(in the rows, 128 means zero)
One turn moves every row onto another: examples first, then more rows asked:
k_83: [124 141 118 141 140 132 126 117 128 131  97 127 111 103 108 128 123 102
 128  97  88 164 152 158 108 123 113 129 116 132]
k_211: [100 125 145 154 124 124 141 133 113 150 113 131 123 131 124 130 127 144
 105 128 112 127 153 121 143 111 123 103  90 162]
k_748: [114 130 149 131 138 108 128 130 110 138  85 138 123 120 113 149 132 139
 127 113 110 172 156 139 134 115 114 113 116 144]
k_599: [129 139 136 136 135 119 166 118 113 132  98 115 100 128  94 117 145 111
  86 106  89 131 140 138 124 113 100 134 102 146]
k_745: [120 149 134 119 114 107 148  97 146 134 100 120 103 106  99 115 148 129
 102 132 118 147 122 120 124 122 110 114 125 136]
k_517: [126 140  99 143 116 110 119 119 139 131 112 101 120 117 113 129 123  95
 111 115  94 126 112 133 102 116 111 118 115 129]
k_900: [113 145 126 110 123 109 131  93 140 138 102 125 102 106 102 122 145 132
 115 129 119 145 135 112 107 110 119 111 123 135]
k_418: [102 125 131 122 111 137 127 111 143 135  98 133 116  87 123 102 136 117
 109 103  86 137 146 137 134 102 111  90 113 141]
k_43: [126 131 139 168 125 104 125 101 113 154  78 146 127 126 132 120 123 126
 107 113  84 134 113 146 136 121 127 133 121 142]
k_221: [120 120 145 157 125 112 140 134 112 144 114 115 130 137 126 133 127 138
 111 125 117 136 144 125 137 114 133  95  88 160]
k_662: [121 127 146 118 135 106 143 129 106 138  83 147 136 112 116 142 140 131
 129 124  96 162 144 149 121 112 126 119 112 145]
k_169: [100 124 136 125  97 140 134 113 153 134  89 135 108 102 126 100 124 120
 105 128  90 128 146 143 136 109 113 104 116 143]
k_562: [ 87 124 129 126 114 140 118 119 153 140  94 130 103  99 130 108 128 114
 116 117  82 132 136 143 130  98 112  98 108 148]
k_750: [120 144 134 128 127 104 143  91 139 141  98 116 105 114  97 129 149 132
 109 113 121 148 137 107 120 119 123 104 119 125]
k_985: [132 136 135 132 134 121 167 117 101 130 103 120 115 128  86 121 133 113
  96 114  97 126 156 130 112 114 113 127 105 139]
k_580: [117 127 130 163 122 143 127 117 144 154 105 126 123 125 113 132 109 119
 114 128 100 112 105 129 128 110 124 104  82 142]
k_81: [119 127 131 150 109 129 130 109 141 160 106 131 129 112 116 136 118 121
 105 129 102 101 104 118 126 110 120 107  89 145]
k_946: [118 135 143 146 135 119 160 118 103 137  89 121 113 145  91 121 131 105
  92 105  90 118 148 134 120 118 111 120 100 137]
k_436: [121 135 124 136 123 108 114 116 144 145 112  99 110 125 119 121 116 100
 120 119  94 131 107 124 106 102 107 111 129 127]
k_698: [126 123 152 125 135 113 138 126 110 142  95 139 133 105 106 156 133 133
 130 112 105 161 157 141 124 114 122 114 108 148]
k_464: [121 113 140 154 120 149 130 114 141 152 105 119 117 114 107 134 115 123
 103 124  94 114 105 126 136  97 125  98  94 142]
k_571: [ 99 117 121 172 121 107 126 142 143 128  90 108 108 129 127 142 128 130
 112 126  83 136 123 139 154 111 124 122 116 140]
k_612: [115 119 134 157 127 120 145 133 109 135 115 118 125 127 125 129 137 150
 101 133 108 143 140 132 141 108 144 103  97 159]
k_793: [142 123 145 153 129 108 133 102 118 154  72 134 110 125 135 128 132 130
  99 103  82 141 124 145 137 107 120 143 112 144]
k_140: [114 145 111 134 122 116 108 125 140 138 108 113 124 121 117 132 116 103
 117 121  93 133 101 133 100 106 104 115 120 128]
k_342: [148 125 150 164 129 110 145 110 108 153  80 132 131 123 127 127 120 125
 104 109  88 143 118 144 139 120 127 132 113 142]
k_403: [112 145 115 137 141 128 127 123 125 134 120 126 112 101 110 130 126 112
 129 107  88 158 156 148  97 118 115 132 122 138]
k_448: [ 92 120 106 162 115 108 122 137 141 116  96 122 113 116 114 137 138 132
 112 126  80 129 133 137 150 109 120 124 124 136]
k_716: [103 113 120 157 110 107 125 131 145 125  82 115 101 134 129 137 129 139
 106 130  86 129 146 137 148 106 124 132 121 136]
k_440: [110 144 122 136 145 123 141 119 133 138 108 127 103 113 106 122 126 102
 140 115  82 147 154 148 100 119 117 138 117 129]

k_580 moves to k_140
k_662 moves to k_612
k_748 moves to k_211
Where do these go?
k_793 moves to k_716
k_342 moves to k_571
k_750 moves to k_946

One turn moves every row onto another: examples first, then more rows asked:
k_76: [119 103 140 121 109 106 125 115 114 136 121 162 108]
k_422: [134 129 120 119 120 133 119 112 139 123 133 141  94]
k_877: [ 96 114 151 120 127 121 121 102 107 148 128 147 115]
k_797: [126 104 114 148 107 119 149  93 126 139 143 134 105]
k_743: [121 109 136 161 138 115 151 107  94 119 137 129 100]
k_507: [121 128 129 136 116 131 145 120 106 134 114 135 121]
k_532: [117 126 155 117 142 130 126 112 114 124 154 118  88]
k_275: [124 105 145 134 152 104 139 119 131 122 134 143 118]
k_567: [124 130 127 150 114 113 137 123  88 134 129 147  94]
k_454: [104 118 130 140 124 100 133 108 118 148 167 114  93]
k_606: [118 112 129 134 128  86 109  95 116 124 125 120  87]
k_608: [117 101 134 111 114 111 140 112 113 104 126 116 100]
k_495: [108 121 123 146 150 107 114 106 111 117 163 136 111]
k_955: [123 120 133  99 126 104 148 103 102 138 134 122 102]
k_396: [112 127 136 149 114 127 113 108 129 107 130 149  95]
k_768: [127 119 124 138 108 110 119 102 123 142 167 127 119]
k_22: [114 108 139 132 140 119 131  93 129 157 146 154  94]
k_411: [111 138 134 122 126 135 146 111 119 118 166 137 104]
k_572: [ 97 118 120 137 140  90 133 126 123 118 143 129 116]
k_409: [109 116 111 133 126 116 120  94 107 117 140 131  70]

k_22 moves to k_797
k_606 moves to k_955
k_409 moves to k_608
Where do these go?
k_572 moves to k_877
k_507 moves to k_495

